In the rows, zero is written as 128.
A single turn carries every row of the set below to another of its rows. Some are shown first; where does it send the rows asked next?
sorez: [107 148 144 148 158 114 104 129 154 122 168 147 170 133 121 144 139 129
 100  88 107 116 123 118 144 117 135 112 138  92 141 146]
pezi: [151 101 156 121  72 136 100 109 132 138 126 142 104 127 125 105 131 116
 123 116 149 123  91  98 130 142  76 142 123 138  94  97]
daduf: [135  85 115 108 163 113 129 125 146  93 169 155 158 107 116 144 146 154
 138 120 107 132 139 106 166 143 117 115 141 115 121 111]
det: [139 119 101 144 101 158 134 132 143 150 112 129 151  94 169  96 110 100
 126 128 100 156 113 158  87 173 133 129 149 124 162 141]
lomi: [143 120 153 153  89 134 121 141 121 124 131 129  89 140 108 131 111  96
 110  65 132 115 102 139 121 142 121 135 102  88 119 147]
Kefed: [147 114 145 129  82 131 101  79 133 145 107 139 108 114 132  94 118 108
 110 111 150 117  93 112 118 144  78 143 106 126 102 108]
lafal: [150 124 150 130 100 121 105 152 116 137 135 119 117 163 118 123 122  89
  99  71 125 114 106 144 112 152 119 124 106  90 103 143]
Seso: [130 161 133 120 162 148 145 155 137 172 135 107 145 155 147 131  95 165
 157 156 132 118 135 151 151 103 134 144 150 130 145 131]
Duvu: [164 117 157 110  76 120 103 115 135 130 111 139 106 124 143 100 124 108
 116 121 156 129  82 123 107 145  80 138 127 140  88 112]
bopa: [145 157 132 130 128 161 111 162 147 169 101 114 177 151 147 101 115 133
 155 116 103 156 139 146 114 132 154 127 143 113 152 148]
Mek: [120 130  96 120 110 168 136  95 125 121 112  98  93  95 168 122 101 129
 135 156 113 149 120 141  97 141 103 134  91 141 169 142]
Meget: [141  96 140  85 101 122 116 112 149  76 130 150 122 116 121 125 106 139
 151 142 117 140 112  84 167 129 107 124 129 156 107  92]
mav: [140  93 112  86 175 100 126 123 138  86 162 145 156 110 137 145 146 153
 120 132 120 135 142 132 158 131 121 109 136 124 116 123]
sepaz: [132 164 137 120 158 147 135 148 130 182 144 122 142 146 152 130 103 165
 163 156 138 115 140 152 148 112 137 143 158 140 130 118]
fubo: [132 121 144 152  99 131 110 119 129 134 131 128 136 152 110 111 106  81
  99  63 111 110 106 139 124 149 125 125 101  82 121 147]
zurak: [108 131 104 106 148 150 162 119 102 137 126  89 122 127 181 128 118 150
 143 169 125 121 136 144 148 105 110 159  97 147 131 124]
Suro: [139 138  99 143 112 161 146 138 145 143 101 120 152  96 164  77 116 104
 131 129 106 159 107 148  85 158 133 125 139 125 161 146]
dud: [136 160 138 122 117 158 105 165 140 159 109 124 175 142 151 106 105 127
 159 117  98 158 141 145 120 138 171 119 154 125 145 136]
sim: [144  91 112 100 165 110 121 132 142  99 145 156 147  99 122 143 145 164
 134 108 117 137 159 118 168 125 145 102 131 111 131 122]
gat: [107 129 103 108 140 152 163 118  92 137 135  99 114 133 178 134 107 134
 153 164 124 118 141 154 150 118 123 161  98 150 118 120]
vidap: [141 170 125 124 136 161 122 170 142 166  98 115 166 141 142  89 110 131
 156 122 111 153 136 135 116 131 165 117 147 123 152 138]
safid: [114 145  94 130 120 176 146 100 125 116 121 106  96  92 165 109 107 116
 136 154 125 151 114 146  92 137 112 133  97 145 166 148]
zelog: [109 139  96 108 150 163 166 116  97 136 129  94 115 128 170 112 115 135
 146 164 138 126 136 150 144 104 119 147  92 149 131 130]
rapaz: [133 105 149 145  84 139 114 137 116 134 153 125 114 158 104 120 123  93
 109  70 119 110 100 131 132 150 110 126 106  89 109 130]
sura: [129 119 141  85 109 117 115  82 141  84 109 138 119 107 133 116  89 140
 138 145 127 128 112  93 167 116 108 130 112 156 107  92]
vin: [132 101 118 102 182 105 132 107 143  99 140 146 164 108 118 136 122 162
 129 127 117 125 146 114 181 134 127 126 139 113 118 107]
menar: [118 141 139 129 153 104 109 154 143 117 186 139 143 146 130 157 140 124
  92  96 115 108 116 138 131 118 131  97 132 100 137 152]
mipo: [142 127 106 141  93 157 133 130 155 150 103 119 154 104 172  88 110 105
 129 130  98 153 104 154  84 154 121 124 136 123 171 149]
givu: [108 139 101 129 108 169 128  97 120 121 129 113  88  92 177 136 108 114
 131 154 115 146 123 140  92 143 111 140  99 151 163 140]
tige: [111 129 136 152 131 105 125 158 146 120 169 150 144 115 143 144 156 122
  93  79 107 108 110 127 138 114 136 108 132  93 142 148]
kis: [106 128 140 146 132 124 109 144 143 112 194 146 146 137 120 152 151 124
 110  83 100 113 114 116 140 125 121 105 130  95 136 141]
Pevap: [157 102 156 121  77 135 113 108 125 128 104 147 104 116 144 101 141 115
 131 110 165 130 100 118 131 122  88 156 111 137  84 114]
kuda: [154 108 139  68 112 114 112 106 145  64 120 141 114 109 133 125  98 140
 143 149 132 150 111 111 145 130 107 117 125 160 105 107]
givip: [150 102 141  87 102 116 126 110 158  83 126 162 115 105 133 122  96 149
 154 142 138 132 109 110 171 102 119 119 134 160 117 105]
Ziz: [130 166 119 118 162 152 150 153 130 179 134 112 140 150 148 110 103 156
 153 158 143 115 133 148 149 100 140 134 144 140 140 124]

lomi -> Pevap
mipo -> Mek
And these:
sepaz -> dud
lafal -> Duvu
sura -> vin
Ziz -> vidap
Meget -> daduf

A single turn carries every row of the set below to another of its rows. Some are shown first; where does it send the rows asked next?
Midem: [149  94 104 135  91 147  99 125 137 145 109  81 164 113 154 118 155 121
 103 148 132 126 137 128]
Voz: [151 119 131  96  95 135 120 121 125 188 112  92 116 168 150 131 127 127
 106 117 108 146 101 166]
Tadaf: [110 112 161 162 141 158 150 150 114 109 160 170 103 126 143 160 110 103
 100 168 160 165 129 128]
nem: [123 110 128  97  95 134  98 118 144 141  95  89 131 143 103 118 128 116
  97 136 146 106 130  85]
digip: [111 119 159 163 146 150 147 152 114 104 161 176 111 128 135 153 107 107
  90 165 159 168 131 131]
tid: [126 116 143 104 104 136 102 116 117 151  89 102 127 171 129 113 115 132
  85 134 170 102 108  75]
fula: [118 126 154 162 151 152 146 154 112 103 159 177 113 121 133 156 108 105
  85 163 158 165 130 128]
Tosiz: [114 129 163 156 144 153 154 144 112 114 159 173  94 134 131 167 102  99
  89 150 151 168 121 128]
zup: [137 127 136  71  98 132 108 121 130 161  80 109 119 170 117 113 119 119
  96 148 143 119 110 100]
nonol: [123 128 154 167 145 154 153 146 110 111 161 175 109 125 142 163 109 101
  86 154 148 174 124 138]
tel: [131 111 131 126 133 121  88 151 114 154 130  97 153 164 128 100 120 169
  73 112 148 112 121 146]
Rade: [117 123 160 157 139 161 153 142 112 110 152 172  96 125 141 167 108  92
  96 164 157 165 124 116]
gavo: [137 106 143 126  98 141 118 112 111 186 124  80 111 173 164 139 121 138
 100  96 130 128  95 143]
vares: [116 124 158 167 140 150 153 144 113 109 160 177 110 130 141 157 107 102
  87 160 153 177 125 136]
tise: [151  89 118 145  99 156 101 127 109 157 107  88 155 134 188 117 147 138
 104 151 156 116 117 121]
bubo: [110 123 165 161 140 151 155 143 114 113 161 173  98 136 137 162 103 101
  92 155 152 173 122 133]
lora: [169 143 109 109  97 122 113 117 124 155  83 124 168 156 143 101 133 121
  69 144 125 155 110 139]
mumu: [154 139 111 127  81 122 119  93 138 147  92 105 161 147 125 120 130 106
  64 112 120 152 114 120]
dafur: [114 115 159 158 148 161 146 155 112 109 162 167 100 120 140 164 110 104
 100 166 158 160 130 127]
Vatal: [160 139 119 143  95 126 117 100 109 152  91 118 168 165 159 109 126 127
  54 119 144 146 100 117]
toku: [134 104 130 114  82 141 117 106 140 174 119  70 113 147 136 146 132 114
 111 103 112 131 114 137]
Sir: [141 113 123  91 127 124  89 160 129 159 117 102 147 155 120  97 130 155
  93 143 130 120 128 158]
Fila: [134 115 118 119 116 116  92 139 141 148 131  88 156 142 104 110 129 145
  78 106 119 126 135 155]
zeruk: [159  98 113 104  93 154 105 132 124 164  92  94 143 134 171 116 150 122
 120 173 136 127 120 131]
mekam: [110 120 164 159 137 156 154 141 114 109 154 173  99 132 139 161 105  97
  96 165 159 168 124 120]

Vatal -> tid
toku -> Midem
And these:
Sir -> Voz
Rade -> fula
Tadaf -> vares

A single turn carries every row of the set below to another of its rows. Some are shown first; where does it send the rows asked next?
lavi: [127 104  77 161 150 108 116 180 118 104 125 132 153 122]
Mudom: [116 150  73 156 124 148  88 144 106 124 149 145 114 148]
fotur: [162 166 113 156 116 114 131 167 150 148 156 156 108 118]
nonu: [145 111 120 125 151 121 168 118  97 103 148 147 144 121]
sovut: [172 150 103 151 106 127 122 176 144 126 144 190 129 125]
baf: [132 110 129 135 151 176 114 144 138  93 113 166 172 134]
bipov: [143 108 142 170 156  99 158 136  93 116 143 133 152 138]
liku: [123 116 119 145 134 118 169 114  94  89 142 146 139 145]
Sanut: [111 137 149 173  89 133  94 150  93  83 118 162 137 101]
vomef: [148 105 120 129 156 115 167 124 103 103 148 143 150 121]
luv: [118 141 155 169 119 108 113 183 144 133 107 119 126  96]
vavi: [107 135 159 184 109 110  97 157 112 103 128 121 131  90]
bis: [116 131 178 126 124 160 102 158 102 151 144 147 156 101]
mabud: [147 150  97 127 111 100 117 184 126 150 129 181 121 121]
zifad: [119 152 140 147  85 148 111 164 108 105  94 185 127 115]
bodi: [127 122  76 168 141 131  80 170 129 123 148 132 138 142]
fumik: [134 159 103 147 106 101 119 181 157 142 140 158 111 128]
vipo: [127 101 123 154 147 104 165 129 109  91 144 133 151 140]
Kareb: [110 151 145 137 159 161 132 117 136 132 132 111 124 123]
nubo: [144 123 141 155 149 140 118 122 157  88 108 165 148 151]
darip: [ 86 145 169 134 126 161  92 147 111 137 153 142 157 111]
vodav: [ 96 126 165 137 128 160  84 162 118 125 147 154 177 113]
tifi: [119 123 176 126 124 160  99 164 104 145 143 153 165 103]
nel: [139 121 136 156 135 120 160 121  70 104 138 164 144 148]
kob: [146 151 101 130 115  94 118 184 129 155 132 171 117 118]
neras: [114 136 153 144 151 141  78 165 114 132 155 165 183 100]
videv: [130 151 149 155 151 135 130 102 153 110 118 139 118 146]
povap: [107 155  77 142 123 133 132 134  82 114 132 143 107 129]
zun: [102 166 155 136 141 150  88 139  96 143 160 162 154 101]
nanol: [139 155  97 141  95 115 116 182 149 128 132 184 120 135]

vodav -> vipo
neras -> bipov
lavi -> luv
And these:
nubo -> bodi
kob -> bis

